First come named turns, each shown by rows before and after it. For each pair of rows after them, which turns, in which order, take the first row to the second? The first pair is done for you.
N (before -> after):
[ -4   6   9 -28   2  13   5   2  -9  12   4]  ->  [ -4   2   6 -30   3  13   5   3 -12  10  -1]
[ -6 -19 -14  -1  21 -17  -2  -3 -38 -54 -14]  ->  [-29 -21  -7   8  33 -19  10  -8  -4 -41 -36]
[  1 -30   7  -9 -23 -15  -1  -5  -4 -11 -33]  ->  [ -8 -25   9  -3 -24 -15   5  -6  15  -1 -40]
[-16 -10 -14 -18  14 -12  10 -15  -9  -4 -31]  ->  [-18  -1  -9 -15  22  -8  18 -17   2  11 -31]
C (before -> after):
[ -7 -20  -6  -4  45  -7 -15  -8 -33 -51  -3]  ->  [ 10 -41   4 -19 -14 -21 -33 -12 -31 -41 -26]
[ 14 -28 -10  -9  -7  -9  -5  -4 -36 -40 -18]  ->  [ 24 -20  -8 -14 -34  -3   2   1 -32 -13 -31]
[-28   2  11  -9  19  19   9 -23  11  19  23]  ->  [-30 -11  15 -14  19  11  -5 -29  13  -4  22]
[  4   0 -22   0  30   7  -6  -1 -45 -24  17]  ->  [  6 -20 -10  -6   4  -6 -19  -9 -46 -30   9]
S (before -> after):
[  4  14 -21   9   2  14  32  13 -63 -32   6]  ->  [ 13  15 -18  15 -25  16  38  23 -60  -7 -11]
[-22  -3  -4  -1  28   7  -3  11  24  -9   7]  ->  [  1  -5  -6 -11   8  10 -24  14   2  -9  31]
[-11  -9  -4   7  18  -7  18   5  -1  -7  -2]  ->  [  8 -10  -3   2  10  -8   7   2 -16 -13  18]

Each pair is 2 to 4 turns apart.
[ -6  12 -15   5  43  16  -1   8 -39 -34  40]  ->  [ 21  11 -14  -2  10  18  -8  16 -53 -22  48]
S C C
[-44  11  -1   5  29   0  24  -1  34   6 -21]  ->  [-35 -22  15 -11 -18 -20   4  -8  38   6 -38]
C C C
[  4   3   6 -13 -52   1 -13   4  -8  19  16]  ->  [ -7  34 -13   0  10  18   7   9 -13  14  39]
C C
[-15 -31 -14 -10  21  -9 -18 -13 -32 -43  -5]  ->  [ 11 -28  -4 -23 -44  -2 -23 -10 -30  -1  -3]
N S C
[  1  35 -19   9  42  24  17  20 -36  -7  27]  ->  [ 13  19 -18  -2  31  16  -2  19 -46 -22  40]
S C
